One turn moves each row of this set onto another row. After a few examples, where does it send each row asked below?
K_72: [ 29.9 -17.0  -0.9  -5.7   2.1  14.7  -9.0  -6.2  -1.0 -11.0 -20.2 -34.0
  18.2  13.2  -6.2  -1.1 -27.2 -35.4  17.8   4.7  24.2   0.0 -22.7]
K_170: [ 25.9 -20.2  13.7   9.5  26.9 -12.2  16.5   7.2  36.1 -27.7   5.4  -9.7
  28.5  -0.9 -25.7  -9.5  -5.5 -14.3  -5.3 -13.8  -1.1  11.4 -11.0]
K_395: [ -7.2 -27.3   7.9  -6.6  15.5 -10.7 -10.2  10.4  10.5 -15.3   8.5   8.6
  16.4  -3.5 -30.7  16.8  -5.1 -33.4 -27.4   4.8 -12.9  10.1  -5.8]
K_942: [ 18.0 -12.0   1.9 -19.2  29.2  37.1 -19.0  -6.3  10.4 -14.3 -17.2 -21.1
  17.8  10.8 -14.7  -3.4  -7.7 -29.6   4.8   2.6 -24.6   5.2 -14.1]
K_21: [ 18.5 -12.8  16.6 -12.5  -4.2   2.5  10.9   0.6  26.1 -28.0  12.3 -14.1
  34.9  13.8   7.5  21.8 -23.5   3.4 -14.3  -7.4  25.7  33.8   8.3]
K_352: [ -1.6  -3.2   5.1 -12.5  -3.4 -11.1 -13.4 -26.8   9.1 -16.0  -9.8   8.2
  -2.0  15.7  -8.9   9.8 -14.0   4.9 -48.0   9.9  -2.7  23.1 -27.7]
K_469: [ 20.0   0.0  12.6   9.6   1.6  19.0  -0.6  26.7  18.9 -18.0 -11.3 -22.0
  29.8  -5.6  -2.7  23.3 -35.3 -16.2  -1.4  -4.4   0.2  10.2  -4.5]
K_225: [ 12.1  -7.8   4.1 -13.3  29.6  41.0 -19.0   1.2   7.0 -24.2  -9.9 -20.9
  14.8   5.8 -23.0  -2.3  -9.4 -25.6   1.6   2.1 -20.1   1.0 -13.1]
K_269: [ 17.7   6.0 -19.5  -3.0   6.1  26.3 -23.2 -10.1   8.4 -33.2   4.1  -4.1
 -20.7  10.7  -6.6  -1.4 -37.9   9.2   7.4   6.6  -5.0   7.4 -13.8]
K_726: [-18.0 -22.3 -31.7  -8.2  10.8   5.8  -0.3   2.8   1.5  -8.0   1.9 -18.4
  32.6  16.1 -11.4  -6.5   5.5   5.1  16.4  12.0  -5.8  10.3 -14.7]
K_448: [ -0.2 -11.2  -3.3   7.1  19.6   7.6   2.1 -16.6  31.9 -20.5  -9.5  -9.1
  14.8   3.6   0.3 -28.8 -21.6   8.8  -7.4  -8.5  44.2  22.0   5.3]
K_282: [ 45.5  -6.4   0.9  -0.4  27.5  -2.2   3.2  -2.8  -8.0   8.1  -9.7 -14.3
   3.8  -7.7 -12.7  12.3 -11.5   5.0  14.5 -30.0   1.1  37.9 -14.8]
K_266: [  6.6 -15.0 -17.1   3.3  11.6  -3.9 -25.3 -13.9  21.7 -21.2   7.0 -15.3
 -13.0   7.9   1.7   1.9  -8.4   8.0 -15.9 -33.3   6.7  12.7 -41.8]
K_745: [-14.3 -20.6   9.5  -4.5  25.0  -8.5  -5.6  20.3  13.4 -22.0   4.5   5.0
  14.9   0.1 -25.6  15.9  -4.7 -27.6 -22.5   1.6 -17.5   9.6  -3.0]
K_831: [ 27.1 -16.9   2.3 -17.1   6.2  -4.3  -8.5  -4.6   3.2  10.1 -22.1  -6.1
  15.5   7.7 -16.2 -16.6  -4.6   5.7  13.6 -28.8 -22.7  50.6  -3.4]
K_453: [  2.7   3.3   4.5 -21.5  -7.2  19.6  19.4 -16.4   3.1  11.9  -5.3   6.3
  11.7  32.5   9.1  -0.4 -24.7  -4.5 -21.2  -4.1  12.7  24.7   8.2]
K_409: [ 32.0 -20.8 -19.1  11.1  22.5  16.8  15.6 -19.2   1.9 -22.8 -11.6 -10.8
  17.4  25.1 -11.5  -9.3 -24.9 -13.7 -17.4 -21.3 -12.0  49.0  -7.0]
K_134: [  4.1 -14.3  15.3   9.0  10.2  -3.2   4.2   4.9  -9.7  -9.3   0.8  12.8
   1.8 -15.8  -7.2   4.3 -21.7  29.5  20.5  -6.4  10.5  32.5   1.1]
K_884: [-17.7  -5.2 -14.9  -5.8  -5.3 -13.2   5.0 -33.0  -2.6  -1.7   9.4 -25.4
   4.2  24.6  -8.2   6.5 -19.7 -16.6   2.9 -24.6  11.4   0.4 -19.8]
K_516: [ -5.0   2.1   0.0  -8.4  11.3 -12.9   3.1   3.2   0.3  -1.9 -17.6  -0.9
  -6.8 -18.2 -18.4  -0.7   5.4  21.5   0.8 -26.2  -3.3  32.7  -4.2]
K_575: [ 13.6 -21.0   9.3 -21.7  14.2  -8.1 -23.2 -21.3  31.6 -38.4  15.4   5.1
  35.0  -9.9 -15.3   7.2  -7.1 -12.2  -6.4   4.2  22.3  24.4  -8.9]
K_969: [ 31.2 -13.4  15.6  -8.2 -18.2 -18.3  24.9  -7.2  17.9  -4.6 -11.2   0.8
  19.5  20.5  -8.5   0.7 -42.3  -1.8  -2.1   8.1   5.8  12.0 -12.1]
K_710: [  8.4 -35.4 -21.6   5.4   0.6   6.5   6.7 -17.3 -11.5 -24.7 -22.8  14.0
  16.5  -7.5  -9.3  -4.1   0.7  12.7 -18.9  -2.2   2.3  15.4   3.6]
K_717: [ 40.5   4.4 -23.0  -1.9   3.4  20.0   8.7  -1.5  -5.5  -7.0  22.1   8.2
   0.6  26.6  -0.5  10.3 -11.7 -23.1   0.5   4.1  -2.1  27.1  -6.1]
K_318: [ 16.1  22.2   0.6   9.8  -6.4  -1.4 -13.4  -6.8  16.5   6.0 -24.7   4.1
  21.3  -7.6   0.6  12.1 -27.8 -19.9 -14.7   1.5   8.8  13.3 -32.0]
K_614: [-23.4   1.4  -0.8  -0.4  24.8   6.4  -4.2   6.0  -3.4 -12.5   8.5 -28.0
 -13.5 -10.7 -12.2   6.2 -10.4   4.0  18.3   4.1   3.4  42.1  -3.9]
K_339: [ 19.4 -46.7 -11.1  -4.2  -5.0   7.6   3.0   2.4   4.7  -0.1  13.7  22.9
   7.5  -6.8  -3.4   7.3 -17.6 -24.2   4.2 -18.4   4.8   7.8   9.1]
K_996: [  9.7 -18.2   2.5   5.1 -17.0  -2.5 -31.2 -31.1   7.5  -2.0   1.9 -19.4
 -11.5   0.5 -17.8   3.6 -11.5  -9.2  22.8 -18.9  24.5  38.6  -0.4]
K_70: [ -4.2 -46.0 -22.3  -6.6   7.8  -8.1  -9.4  12.6  36.9   3.2  14.0   3.1
  15.3  15.0   1.8  -7.2 -23.4   7.1   0.6 -13.5  -3.9  33.4 -21.1]
K_219: [ -2.9 -11.7   5.9  17.9   9.0  -3.4 -13.5   5.6   4.2 -11.9  25.8 -13.6
  10.2   9.4 -13.7   2.1   7.4  -0.4  26.8  -1.5  11.6  53.0 -13.4]
K_859: [  3.0   5.9   6.9 -21.5  -3.7  10.2  19.3 -15.8   4.0  13.8 -16.7  10.6
  11.4  27.8  12.0   0.6 -23.6  -0.7 -22.2  -9.4   3.1  16.4   7.1]
K_544: [  0.1 -11.7  10.6   1.2   0.6   0.4 -11.6 -28.1 -19.1  -5.6  17.5 -27.7
 -13.1   8.4   1.9  11.3 -19.2 -18.7   6.6   2.3  10.2  53.0  -2.3]
K_450: [ 24.6 -32.4  15.9  -6.5  -6.1  -8.6 -29.9 -22.2 -12.3  -5.3  -2.5  -7.0
   3.6   1.6 -19.3  -0.6 -23.0 -18.5  11.9   1.1 -23.1  44.8   3.4]
K_92: [ -0.7 -15.4  -9.2   7.2  10.3 -10.0  -3.6 -20.2   9.2 -27.4   1.9  -8.6
  -0.7  14.4 -33.9   2.5 -59.7 -21.6  -1.7  -3.8 -23.6  17.3  -6.6]
K_329: [ 32.6  -8.8 -10.8  -4.7   2.4 -16.2 -26.0 -10.8  12.8   7.7  -9.0 -12.7
  -3.0   1.5 -32.1   8.6 -32.3   3.4  18.3   8.9 -10.8  46.9  -6.9]
K_904: [-17.1 -28.3   4.0 -20.4  21.0  32.0  -3.4 -12.3  22.6 -14.4  -8.8 -26.3
  11.1  27.2   9.4  -7.6 -23.6 -13.7  -7.0 -22.5  18.7  36.3  -3.7]
K_306: [ -2.2 -11.2   3.4 -14.2  -3.9 -12.1 -19.7 -31.9  11.1 -21.6 -10.7   7.5
  -3.2  14.5  -8.5  11.5 -13.0  -6.4 -41.2  20.2  -3.5  26.1 -21.7]
K_947: [-10.1 -33.7   2.0 -23.1  22.5  34.0  -7.8  -9.1  25.5  -4.5 -10.9 -26.8
  18.4  23.6   3.0 -13.5 -29.4 -10.8  -5.6 -24.2  12.0  31.3  -9.9]
K_776: [  7.3  -1.7 -17.1  10.4   9.6 -16.7 -22.6  -5.8   8.5 -21.1  -5.6  -9.3
  12.9   8.2 -13.3  -2.4  -9.9 -15.1 -17.0  36.2  29.6  21.6 -24.0]
K_31: [ 10.9   3.0  -6.2 -17.6  16.7  14.5 -26.4 -27.9  33.8  -3.5 -11.1   0.3
  34.5  -0.8  -1.7 -15.8 -23.5 -17.4  10.2   1.0  22.8  27.8 -28.0]

K_516 turns into K_544
K_266 turns into K_717
K_726 turns into K_92
And these:
K_942 turns into K_745
K_72 turns into K_170
K_575 turns into K_318
K_352 turns into K_453
K_329 turns into K_134

